(in the rows, 128 means zero)
Each path below is one point turned by a fixed rotation once a step. After each direction that follows a path, write how fast that rotation turns it, in degrees per step (0 if it stays still).
Each turn is a multiple of 5 degrees from 10 to 175, or 0.
Each row of a path follows its step; steps can be skipped.
Rotation 1:
step 1: [127 128 128 127 124 134 131 124 127 133 128 137 123 128 132 138 132 133
 135 132 121 128 138 122 131 123 137 133 126 122 132 127 123 117 136 133
 133]
step 3: [131 135 128 121 121 125 134 123 128 125 125 122 125 130 128 115 135 124
 132 127 130 135 128 122 137 127 142 118 127 130 126 126 131 134 124 123
 127]
step 4: [124 129 118 127 131 130 139 124 132 127 129 126 124 131 138 123 136 124
 124 129 128 125 129 131 122 125 139 118 131 128 127 121 121 138 132 122
 135]
step 5: [122 128 128 131 131 132 132 121 131 133 137 143 125 122 128 138 132 125
 127 130 132 121 127 131 125 128 143 126 132 128 128 130 124 132 130 130
 134]
step 7: [133 141 136 127 124 115 134 126 132 131 126 127 128 122 130 127 136 128
 130 130 126 138 128 121 131 121 124 122 133 134 127 135 121 129 128 124
 125]
step 12: [133 131 118 129 126 124 133 124 138 131 128 127 127 128 128 127 135 130
 130 130 123 126 125 120 134 118 134 119 130 132 129 133 117 134 135 118
 124]
step 15: [132 139 137 125 125 122 136 126 123 133 135 135 123 122 131 124 132 123
 120 129 135 137 127 126 129 132 137 126 137 133 131 133 132 131 125 130
 131]
step 17: [129 132 125 134 128 122 133 121 142 132 123 133 129 130 127 138 132 132
 138 133 125 126 131 128 124 121 134 125 122 131 129 133 117 127 129 130
 133]
step 19: [126 135 130 119 119 127 134 132 127 130 127 129 129 124 135 127 134 119
 122 123 122 141 136 131 135 125 130 116 132 122 126 126 128 127 132 125
 129]
step 22: [120 132 132 131 127 122 126 125 129 134 130 136 130 125 120 132 133 129
 128 132 130 125 132 123 122 116 139 120 129 128 120 130 116 128 130 136
 126]
Directions:
[127 124 129 128 126 131 128 129 128 125 127 130 127 131 128 129 127 128
 127 126 129 127 129 130 125 126 129 124 130 131 126 128 126 127 127 129
 129]  80
[126 127 127 126 129 130 126 129 128 129 131 129 129 125 128 128 129 126
 129 126 126 125 126 128 130 127 129 125 130 126 127 126 128 132 126 125
 125]  45
[130 128 129 128 127 127 127 127 130 128 130 131 127 129 124 129 127 128
 129 128 132 127 124 128 131 129 131 127 128 130 128 132 131 129 126 129
 128]  145
[126 130 126 130 126 127 128 128 127 130 131 127 130 130 128 131 128 130
 127 131 129 124 128 131 128 126 129 130 127 125 125 126 127 126 126 127
 129]  85
[128 124 129 129 132 125 130 128 126 131 128 129 124 128 129 128 126 126
 127 125 131 129 129 130 129 129 129 128 128 126 128 127 128 128 128 126
 129]  70
